Q_86: [-56  -6 -33 -32   7  41 -17  48 -13  18  56 -16  30 -21  61  17 -40  26
  25 -32  11 -39 -26 -23  -3 -28 -16   4   7   7   0  32 -60  -6 -14  61
 -21  48  16  10  16 -20]
Q_384: [-41  29 -13  53  12  15 -24 -20 -27  19 -46  24  33 -31 -15 -34   5 -49
 -61  -2  -6  26  22 -34  24 -32  -9 -14 -25  60 -22  25  42  27 -22 -33
   9   6 -13   5 -25  -9]
Q_217: [-35 -42  -8  36  45  -2 -27 -32  19  18  35 -35 -10 -37  41  11 -53 -63
 -35   9 -53 -33  37   1  -6  -2  28  13  60 -22 -25 -20  -3  10 -22  50
 -23  25 -15  27 -36  19]
Q_409: [ 17 -37 -24  -3   5   0  34  -6  -5  23  69  -7  21   7 -12  43 -41 -51
  30  17 -47 -30   4  28  24  22  -2  17  13 -17   0 -31 -13  17 -18  22
 -19  36 -35  17 -40 -17]
Q_572: [ 41 -23 -22  -6  22 -85  25  -6 -11 -23  28 -46 -26   9 -18  -6 -24 -24
  34   7 -12  38  36  25 -20  73   2   8  -5  10 -26 -35  65 -36 -18 -43
   6 -28 -19 -49  33 -22]
find: [48 16 10] | Q_86
find: [ 60 -22 -25] | Q_217

Q_672: [-25   1 -40   3 -14  30  44   5   0 -47  -9  63 -22   0]
Q_796: [ -3   1 -41   1  -9  85  -3  19  -3 -47  -3  -9  51   1]
Q_61: [ 18  -2  -9  -9  -3   1  85  -7  10 -11   1 -42  -6   0]
Q_725: [ -2  18 -40   3 -14  30  44   5   0 -27  -9  21  18  -2]
Q_866: [ 19  -1  -6  -4   8  28 -83   0   4 -39   8  33  16   2]
find: [ 1 -9 85 -3] | Q_796
find: [ 1 85] | Q_61
find: [ -3   1 -41   1  -9  85  -3  19  -3] | Q_796
find: [85 -3] | Q_796
find: [ 18  -2  -9  -9  -3   1  85  -7  10 -11   1 -42  -6   0] | Q_61

Q_249: [ 19 -11  75  53  67   5  12   6 -24  -7  26 -18  21  31  34 -41  31  -2
  -4  23  33  -2  16 -48]
Q_67: [-39   8  46  43 -28  15 -14 -16  -6  -6  81  11   3  13  20  -4  39 -48
  14 -18  73   5   7  22]
Q_959: [-26   2  56  47  -1  15   1  -2 -11   1  73   8  10  24  33  -5  46 -38
   7  -6  85   8   7   7]
Q_396: [-10  -2  64  51  28  12  10   7 -17   3  59   2  16  30  40 -13  48 -26
   1   6  81   7   9 -12]
Q_13: [  5  -8  71  53  53   8  15  11 -21   0  43  -8  19  32  40 -26  42 -12
  -3  16  63   3  12 -31]
Q_650: [-10  -2  64  51  28  12  10   7 -17   3  59   2  16  30  40 -13  48 -26
   1   6  81   7  16  16]
find: [13 20] | Q_67
find: [-48  14 -18  73] | Q_67

Q_886: [-27 -21  30 -21   0  -6 -39 -33 -19   1   9 -13   0   9  22  -2   3  -8
 -24  -7  -6 -18   7 -22 -25  -5   0 -10  20  22  -5   4 -30  17  40  -6
 -10  25 -32  12 -41  23  -5]
Q_227: [-38 -28  55  28  29 -28  12  14 -35 -13  11  -8   8 -14 -16   8  20 -31
  12  -6  17 -10  40 -12  15 -28 -17   0   6  62  58  38  40 -30  -6 -10
  17  26 -28  48 -18  27  19]
Q_165: [ 31 -16 -12  38  -7  40  19   7  -4  48  20   4  41  56  82  15  -5  29
  -3  56 -16  22   6 -12  21  42  43  53  76  -9  -2   0  12  55   7  10
  -1  13 -33  -5 -16  10  40]
Q_60: [ 42   9 -23  38   4  11  52  49  17  13   1   8  16   7   3  11  -5  10
  11  23  -6  12  -3  22  34  12  10  11   2 -16  10 -10  25  11  61   7
   5 -19  26 -12  48 -14  21]
Q_837: [-12   2   2  -7  -8  24 -26 -39 -14  15   6  11   5  22  33  -2   9  17
  23  17  20  31   8 -24  -9  19  20  57  38   3  -2  32 -11  12 -43  21
  28  20 -33  13 -50   7   4]
Q_439: [ 37 -27  31  40  14 -18  25  25 -14   3  15 -18  25   4  12  13  -2 -19
 -29  10 -24 -30  23  -3  21 -13  -6 -38  15  33  30 -16  37   4  18 -26
 -29  12 -21  13   2  23  32]
Q_20: [-34  30  33 -25   3  30 -46 -30  36   3   7  12  -6  10  22  -5  11  35
  -2 -10  23  19   5   7 -33  26  12  14  21  22  -6  15 -18  19 -29  20
   0  37  38  13   6  24 -10]
Q_608: [-34   5 -65 -39 -35  17 -23 -38  -1   8 -17   8 -18   9   5 -15 -16  13
  11   5  -6  19 -37 -12 -17  14  12  29  -6 -66 -56 -12 -48   8 -26  14
  10 -33 -15 -39 -29 -37 -28]
find: [-37 -28] | Q_608
find: [  8 -24  -9  19  20] | Q_837
find: [-38  15  33  30] | Q_439
find: [-22 -25  -5   0 -10  20  22  -5   4 -30] | Q_886
find: [ 40 -30  -6 -10  17] | Q_227
find: [ 4 11] | Q_60

Q_842: [ -5  26 -27   6  19  -3  12  11 -15  -3 -26 -44  23 -49 -23  23  -7  -7
 -14  15  21 -10 -41  12 -26 -15  12   9 -19 -11  -7 -74  33 -27 -10  11
 -24  12  -9 -17   3  17  24 -24 -43  -5  -9]
Q_651: [ -7 -15  -1  -2   7 -42  15  -7  15   1  -6  11   4 -21  -7  -5  13  -7
   6  10   4   2  14   1   0  -3 -10  -3  -7  10  -6  41  -7  -1 -11   6
   6   5  14  -4   0   0   0  12  -6   7  -4]
Q_378: [ -1   6  -7   1   4  24   3   3  -4  -1  -7 -12   5 -20  -6   7  -1  -2
  -3   4   6  -2  -4   3  -8   1   3   2  -4  -3  -1 -12   8  -7  -3   3
  -7   3  -2  -4   1   0   6  -7  -8  -2  -2]
Q_518: [ -2  -1  -2   0   6   2   1  -1   1   1  -1   1   0 -13  -1   0   2  -1
   0   1   0   0   1   0   0   0   0   0  -1   1   0   5  -1  -2  -1   0
   0   1   2   0   0   3   0  -1  -2   1   0]
Q_399: [ -2  -1  -5   0  -5   2   2   2   2   2  -1   4  -1 -22  -1   1  -2   4
   1   5  -1  -2  -3  -4  -1   7  -4   2  -3   2  -2   9   1  -5   2   0
   2  -6   0  -4   0   1   4  -1   4  -2   4]
find: [ 8 -7 -3  3] | Q_378
find: [ -2  -1  -2   0   6   2   1  -1   1   1  -1   1   0 -13  -1   0   2  -1
   0   1   0   0   1   0   0   0   0   0  -1   1   0   5  -1  -2  -1   0
   0   1   2   0   0   3   0  -1  -2   1   0] | Q_518
find: [ 6 -2 -4  3] | Q_378
find: [  7 -42  15  -7  15   1  -6  11   4 -21] | Q_651
find: [-19 -11  -7 -74  33 -27 -10] | Q_842

Q_670: [ 61 -66  54  58 -50 -35 -72 -41  28 -36  -3 -13  48  37 -57  32  31 -84
  69  26  20  36  25  32]
Q_478: [-36 -38  10  63 -61 -50 -50 -55 -46 -55  35  25 -49 -43 -59  82 -42 -27
  56  31  77  36 -49  51]
Q_559: [ 51   7  77 -54 -21  16  -8 -17  -6 -34  43  51  42  29 -21 -60  36 -24
 -54  61 -37  49  17   8]
Q_988: [ 48  37 -57  32  32 -84  69  26  20 -35  28  88 -83 -83 -29 -14 -85  55
 -44  53  10  48 -76  18]
find: [-84  69  26  20 -35  28] | Q_988
find: [ 48  37 -57  32  31 -84  69  26  20] | Q_670
find: [-29 -14 -85  55] | Q_988

Q_320: [-21   3  -3 -19 -37  -1   3  -8  25   0   2 -12]
Q_163: [ 20  -3   7 -44 -22  14   4 -40  36  -6  -6   5]
Q_918: [61  0  3 -9 -3 -1 -2 -3 14  2 21 -7]
Q_936: [-40  -2   1 -23  60   0  -2 -30  32   1 -12   2]
Q_58: [  4  -1  -2  11 -27  -8   3   6  -1   5  18 -10]
Q_275: [-16  -4   4 -13  14   8  -2  18 -24   7   8  11]
Q_517: [-40  -2   1 -23  60   0  -2 -30  71   1 -12   2]
find: [-3 -1 -2 -3] | Q_918
find: [-40  -2   1 -23  60   0  -2 -30  32   1 -12   2] | Q_936
find: [-40  -2   1 -23  60   0  -2 -30  71   1 -12   2] | Q_517
find: [  8  -2  18 -24   7] | Q_275
find: [ 11 -27  -8   3   6  -1   5  18 -10] | Q_58
find: [-40  36] | Q_163

Q_443: [-17  10 -15  40  73  39  45  25 -11  57 -51  31  77   7 -11  -6  66 -36
 -13  54 -13  59  14  55 -10  25 -25  39]
Q_346: [-17  10 -15  40  73  39  45  27 -11  57 -51  31  77   7 -11  -6  66 -36
 -13  54 -13  59  14  55 -10  25 -25  43]
Q_994: [-17  10 -15  40  73  39  45  27 -11  57 -51  31  77   7 -11  -6  66 -36
  54 -13 -13  59  14  55  25 -10 -25  39]
find: [-17  10 -15  40  73  39  45  27 -11  57 -51  31  77   7 -11  -6  66 -36
 -13  54 -13  59  14  55 -10  25 -25  43] | Q_346
find: [-17  10 -15  40  73  39  45  25 -11  57 -51  31  77   7 -11  -6  66 -36
 -13  54 -13  59  14  55 -10  25 -25  39] | Q_443
find: [-17  10 -15  40  73  39  45  27 -11  57 -51  31  77   7 -11  -6  66 -36
  54 -13 -13  59  14  55  25 -10 -25  39] | Q_994

Q_392: [ 93 -88 -27 -51]
Q_108: [ 93 -33 -20  43]
Q_529: [ 93 -88 -51   5]
Q_77: [ 93 -88 -51 -27]
Q_924: [ 93 -17 -45  67]
Q_826: [ 93   6 -82  91]
Q_479: [93 -9 -8 11]
find: [-9 -8 11] | Q_479
find: [-88 -51 -27] | Q_77
find: [93  6] | Q_826
find: [-8 11] | Q_479
find: [-88 -27] | Q_392

Q_164: [ 25 -14  17 -23]
Q_912: [ -2 -11 -12  -5]
Q_170: [  0 -14   1   0]
Q_573: [ -9  -1  57 -17]
Q_81: [ 13 -17   3  -8]
Q_160: [  1 -16  -7  -9]
Q_526: [-80  18  29  23]
Q_616: [ 13 -26   3  -8]
Q_76: [ 13 -26   3  -1]
find: [-26   3  -8] | Q_616
find: [ 17 -23] | Q_164

Q_400: [-23 -14 -29   9  -1  -1 -10   0 -17 -24  26  -7  -2  35 -22 -27  12  -3
   0  -5   0 -18   9  -2 -13  10   5  -9  -1   5   5  30   0   2]
Q_113: [-36   0 -37  11 -18   0   2 -34  -8 -29  44 -28 -36  15 -30  11  70   8
   7 -11   0 -27  25 -48 -19   0   8  24   9 -36 -23  21  -7  12]
Q_322: [  0  51 -11 -39  -7 -31  -1  39   0  10   0   1 -29  -8  25   0 -34  16
  43   8 -26 -23  38 -36  -4  26  22  24   9 -36 -23  21  -7  12]
Q_202: [ -2   2 -37  11 -18   0   2 -34  -8 -29  44 -28 -36  15 -30  11  70   8
   7 -11   0 -27  25 -48 -19   0   8  18 -13   0   0  51  -9 -39]
find: [  8  24   9 -36 -23  21] | Q_113
find: [-23 -14 -29   9  -1  -1 -10   0 -17 -24  26  -7  -2  35 -22 -27  12  -3
   0  -5   0 -18   9  -2 -13  10   5  -9  -1   5   5  30   0   2] | Q_400
find: [  0  51  -9 -39] | Q_202
find: [  0  51 -11 -39  -7 -31  -1  39   0  10   0   1 -29  -8  25   0 -34  16
  43   8 -26 -23  38 -36  -4  26  22  24   9 -36 -23  21  -7  12] | Q_322
find: [26 -7 -2] | Q_400

Q_622: [  0  -3 -41 -39   2  -3   9 -28  18]
Q_712: [ -5  -2  -6  -2   3   2  -9   3 -10]
Q_786: [  0  -3 -73  -2   5   0  12  16   4]
Q_341: [ -1 -25  14  -2   2   7   2  16   4]
Q_850: [ -3   1 -16  32   2   7   2 -25  14]
find: [  2 -25  14] | Q_850
find: [ -3   1 -16  32   2   7   2 -25  14] | Q_850
find: [ 2 -3  9] | Q_622

Q_911: [ 77 -82 -84 -82  77 -81  77  77  77   5  18 -24  79 -20 -82 -83 -83]
Q_324: [ 77 -82 -84 -82  77 -81  77  77   5  77  18   5  76  10 -82 -83 -81]
Q_107: [-57 -64 -53 -62 -60 -63 -56 -55 -58  86  87  86 -56  86 -64 -66 -64]
Q_969: [-84 -82  77 -81  77  77   8  77  18  57  49  57 -81  54  72  73  72]
Q_691: [ 56  66  56  63  59  65  56  54  57 -88 -89 -88  56 -88  66  67  65]
find: [ 77 -82 -84 -82  77 -81  77  77  77   5  18 -24  79 -20 -82 -83 -83] | Q_911
find: [-64 -53 -62 -60 -63] | Q_107
find: [-84 -82  77 -81  77  77   5  77  18] | Q_324

Q_449: [-31  76  76  77   5  11   5  75   8 -30 -30 -30 -31  23  79   8 -26  76
  75   6 -31 -30 -30   6]
Q_659: [48 29 28 29  2  0  2 29  1 48 49 48 47 -3 32  1 24 28 28  2 47 49 46  2]
Q_979: [ 72  77   5  11  76  76 -25  40 -26  73  74  73  72 -32  46 -27  12  40
  40 -25  71  74  69 -25]
Q_708: [ 2 16 16 16 40 40 40 16 40  2  2  2  2 42 16 40 36 16 16 40  2  2  2 40]
Q_917: [-26  37  37  37  40  43  40  36  41 -26 -26 -26 -26  50  37  41  14  37
  36  40 -25 -26 -25  40]
find: [37 36] | Q_917
find: [76 76 77  5 11] | Q_449

Q_218: [ 22  -5   6  -3 -22 -24  -4 -33 -19  57  -2  40  11  13 -16 -45  28  48
 -11   4 -26 -15   6  47   9  18  47   9  35 -30 -29 -10  17  23 -27   7
   5  -9  34  46  26 -20 -17  -2 -22   1 -39  20]
Q_562: [-10 -35  -5  28 -22 -25  -5 -32 -10  22  20  46  38  15  18 -14  24  26
 -14   3 -41 -23 -15  54   9  17  55 -21   0 -58 -45  11  22  18 -23  -3
  11  21  59  14  19  16  39   7 -29   9 -47   7]
Q_39: [ 10 -26  -4  20 -18 -26 -10 -20  -3  19   2  40  16  39  13 -24  15  35
  28 -11  51  -6  12 -47 -18  13  17 -25   1 -60 -46  14  26  14 -40  -8
  -5   6  66  19   8  37  41   4 -37  10 -28 -13]
Q_895: [ 38  -1  -3   3 -33  -7   5 -11 -17  45   6  49  28  24 -37 -60  20  41
 -17   8 -42 -23   1  58   8   8  51  -8  31 -38 -14   5 -17  19 -16  33
  -9   9  30  51  19 -14 -10 -30 -35   9 -61  20]
Q_677: [ 22 -15 -15  -7 -32 -10  -7 -29   5  57   3  29  27  12 -30 -56  23  35
 -18  -6 -47 -11  13  28  17  12  51  19  17 -49 -35   2  -1  19  -5  22
   0  12  54  28  16   1 -13 -13 -37  14 -46  -7]
Q_340: [ 22  26   1  23   9   2  16  -8   9  10  51   5 -32  -1  23 -34  43 -37
   9  85  16  -7  11  20   3  37  -3  15  11   1 -16  36   0  16  44 -11
 -24 -24  33  16  36  71 -20  -7   4  53 -47 -22]
Q_173: [ 41  -9 -16 -12  -1   3 -11  -7   1   6  50  -9 -36 -23  28 -14  -8 -59
 -30  17 -38   0 -19 -15 -10  20  30  35  29  14  26  30 -10 -34  32 -41
 -27  -1  17   9   3  28 -22 -16  10  44 -27 -35]
Q_135: [ 29 -32   5  13 -10 -26 -15 -30  -7  16  -1  49  33  13  23  -1  23  40
 -12  18 -63 -12   6  55  16  15  49 -14   3 -54 -29   2  15 -16 -21   5
   2  -2  56  29  12  28  47   3 -11   2 -23   2]
Q_943: [-14   3 -17   5 -12   5  -5 -11   3  15  75   0  -9 -24  37 -18 -12 -43
 -39  41 -25   6 -17  -7 -17  40   3  21  28   1  19  27 -13 -25  41 -44
 -16  -6  29  17  -3  31  -3 -29  18  44 -45 -53]
Q_531: [ 10 -38 -41  16 -21 -14 -11 -25 -15  33  17  46  29  20  17 -39  18  45
 -14  31 -51 -34  -4  48  43  15  38 -28  -7 -40 -61  11  33   7 -13   7
   0   9  54  10  -6  41  49   4 -16   8 -47   8]
Q_751: [ 10 -33 -12  17  -7 -19  -7 -37 -14  28   9  36  26  16  27  -9  30  35
  -3  21 -54  -5 -18  62  21  20  54 -20 -26 -66 -46   3  21  -6 -29   5
   7  10  60  21  12  29  38  15 -33  14 -30   0]
Q_856: [  5  15  11  15   8 -16 -13 -26  11   2  34   9 -20 -18  39 -32  40 -42
  -5  78  24   6  -9   9   0  26  -5  27  21   9 -26  28  13  14  47 -20
 -10  -9  32  21  12  76   0  -8   1  51 -62  -6]
find: [-26 -15 -30  -7  16  -1  49  33] | Q_135
find: [ 35 -18  -6 -47 -11  13  28  17  12  51] | Q_677
find: [-14   5] | Q_895
find: [-5 78 24  6 -9  9  0 26] | Q_856
find: [-12  17  -7 -19  -7 -37 -14  28   9] | Q_751

Q_169: [ 49  49  50 -14 -12 -14  49 -13  12  12  12  11  -8  53 -13 -16  49  49
 -13  11  12  10 -13]
Q_701: [ 18  18  18  38  40  38  18  38 -26 -26 -25 -25  45  17  39  16  18  18
  38 -25 -26 -24  38]
Q_519: [ 63  62  63  -6  -2  -6  62  -4 -21 -21 -21 -22   7  66  -4 -30  63  62
  -6 -22 -21 -21  -6]
Q_539: [-25 -25  45  17  39  17  18  44 -33 -34 -33 -33  52  16  44  17  17  17
  43 -32 -34 -32  43]
Q_968: [ 25  25  25  21  23  21  25  22 -10 -10 -10 -10  27  26  22   9  25  25
  21 -10 -10 -10  21]
Q_805: [-48 -48 -48  44  35  44 -48  40  62  63  62  62  24 -50  40  35 -48 -48
  43  63  63  61  42]
Q_753: [ 51  50  51   2   6   2  50   4 -16 -16 -16 -16  13  53   4 -17  50  50
   3 -16 -16 -16   3]
Q_213: [-48 -48 -48  44  35  44 -48  40  62  63  62  62  24 -50  40  86 -48 -48
  43  63  63  61  42]
Q_738: [-16 -17 -16  19  14  19 -16  17  55  56  55  55   6 -15  16  53 -16 -16
  18  55  56  54  18]
find: [-25 -25  45  17  39  16  18] | Q_701
find: [-16  13  53   4 -17  50  50   3 -16 -16] | Q_753

Q_127: [ 49  28  62  45  -3 -41  16 -17  13  47 -18   0 -62 -32 -29 -87 -29 -20
   7  61 -52  -9 -16  -9 -44  18 -23  20   7  17  36 -31 -54 -24 -63   2
  -5   3  34  -4  22 -10 -20  64 -34]
Q_824: [ 39   6  14 -25 -34 -49  28  -3  35  57 -36  -7 -75   4 -33 -77 -12  -8
   3  42 -55 -27 -12 -11 -45   9 -14   5  -1  33  35 -10 -75  -2 -66 -10
   5   1  20 -10  -6   7 -13  43 -47]
Q_458: [ -9   3  67  47 -26   3 -37   2  39  -9  10 -24 -87  -1  17  -2  56  -7
  34 -62   4 -69  37 -12  45 -28  25  28 -53   0 -22 -11 -36 -15 -25  21
  24  14 -71 -27 -33  28  22 -54 -37]
Q_199: [-21  -7  76  48 -50 -13 -22  16  55   8  -5 -16 -93  24   3  -5  50  10
  24 -49 -16 -73  27 -13  23 -23  15  12 -52   4  -8  10 -50  -2 -37  10
  26  11 -60 -33 -40  20  23 -42 -48]
Q_745: [ 80  57  48  42  33 -10 -24 -44 -27   4  13  -4 -43 -82  -3 -60 -30 -35
  40  31   2   2   8  -5   5   8  -2  74  19 -13   3 -74 -16 -72 -36  30
 -11   2  -7   1  29  11  -3  36  -9]
Q_419: [-12  -3  78  50 -50 -44  14  14  65  56 -26  -8 -95  29 -26 -55  22   6
   7  11 -57 -50  -5 -11 -27  -3  -8  -7 -31  29  23   4 -81   4 -65  -4
  16   4  -1 -22 -17   2 -11  13 -57]
Q_56: [ 40  38  61  46  17  18 -49 -25   2 -27  28 -87 -24 -57  26 -12  15 -34
  48 -43  32 -35  36  -8  54 -23  18  68 -18 -25 -24 -52  -2 -57 -21  38
   7  10 -66 -11  -2  28  20 -34 -11]
Q_369: [-24  -9  81  49 -52 -26  -2  15  59  27 -22 -13 -96  35 -14 -39  39   6
  13 -25 -37 -65  15 -13   0 -14  -3   0 -52  23   6  10 -73  13 -53   4
  31   4 -32 -27 -37  16   8 -19 -55]
Q_678: [ -8  -2  78  45 -45 -41  14  19  52  42 -27  -8 -89  28 -30 -61  22   0
   8  24 -54 -52  -2 -12 -26   0  -8  -9 -40  30  21   5 -78   9 -62 -10
  18   3  -8 -19 -21   3  -4  15 -56]
Q_976: [ 11  22  62  46  -8  16 -54 -12  12 -23  21 -21 -69 -32  25  -1  42 -17
  43 -69  25 -58  44 -12  58 -25  26  50 -34 -18 -25 -27 -14 -36 -21  35
  12  18 -76 -19 -20  30  25 -54 -24]
Q_474: [ 62  50  47  41  31  11 -44 -48 -19 -21  26 -13 -36 -82  17 -29 -10 -40
  50 -12  20 -14  30  -7  46 -10  10  81   9 -22  -3 -76  -5 -73 -27  38
  -6  12 -43   0  17  24   9  -3 -13]
Q_26: [ 69  43  57  39  31 -29  -1 -29  -9  24  -6  -1 -42 -62 -13 -81 -41 -29
  23  57 -25   5 -11  -4 -22  11 -19  54  19  10  25 -56 -36 -55 -54  15
  -8   3  21   0  31   1 -17  61 -24]
find: [-24 -87] | Q_458
find: [-36 -15 -25] | Q_458
find: [ 39   6  13 -25] | Q_369
find: [ 11 -19] | Q_26
find: [ 10 -24 -87  -1  17] | Q_458
find: [-7  1] | Q_745
find: [-13 -81] | Q_26

Q_248: [ 23  39 -77  31  22   3]
Q_270: [-38 -59 -82  21  30  53]
Q_724: [ -2 -19 -62  31  40  28]
Q_528: [-14 -29 -82  50  36  23]
Q_534: [-36 -16 -79  33  19  17]
Q_338: [ 17  17 -80  75  20  39]
Q_494: [-24 -47 -88  46  28  42]
Q_501: [-17  -4 -66  54  35  19]
Q_106: [ -5  12 -90  25  39  23]
find: [-47 -88  46  28  42] | Q_494
find: [19 17] | Q_534
find: [17 17] | Q_338
find: [25 39] | Q_106
find: [ 39 -77] | Q_248

Q_150: [-53  56  19 -36]
Q_589: [-60 -70  35  26]
Q_771: [-20  35  26 -70]
Q_815: [ 32 -42 -10  25]
Q_843: [-60  35  21 -48]
find: [-60 -70] | Q_589
find: [ 19 -36] | Q_150
find: [ 35  26 -70] | Q_771
find: [-20  35  26] | Q_771
find: [ 35  21 -48] | Q_843
find: [-70  35] | Q_589

Q_781: [-23 -11  -7  -3  55 -18  24 -24 -11 -10  33  85  -4  -1]
Q_552: [ 55 -18  24 -24 -11 -10  33  85  -6  17 -11   7  -1 -10]
Q_606: [-23  17  -7  -3  55 -18  24 -24 -11 -10  33  85  -4  -1]
find: [ 17 -11   7] | Q_552
find: [-23 -11  -7  -3  55 -18  24 -24 -11 -10  33  85  -4  -1] | Q_781

Q_327: [ 76 -23 -57   3 -81]
Q_997: [ 11 -48 -20 -73 -56]
Q_471: [-66 -40 -93 -55 -54]
Q_756: [ 89  70  28 -90  55]
Q_429: [-79  45 -25   2  48]
Q_193: [ 37  -3  94 -86 -19]
Q_372: [ 11 -48 -20 -73  44]
Q_172: [-24  49  34 -72 -41]
find: [ 45 -25   2  48] | Q_429
find: [ 11 -48 -20 -73 -56] | Q_997

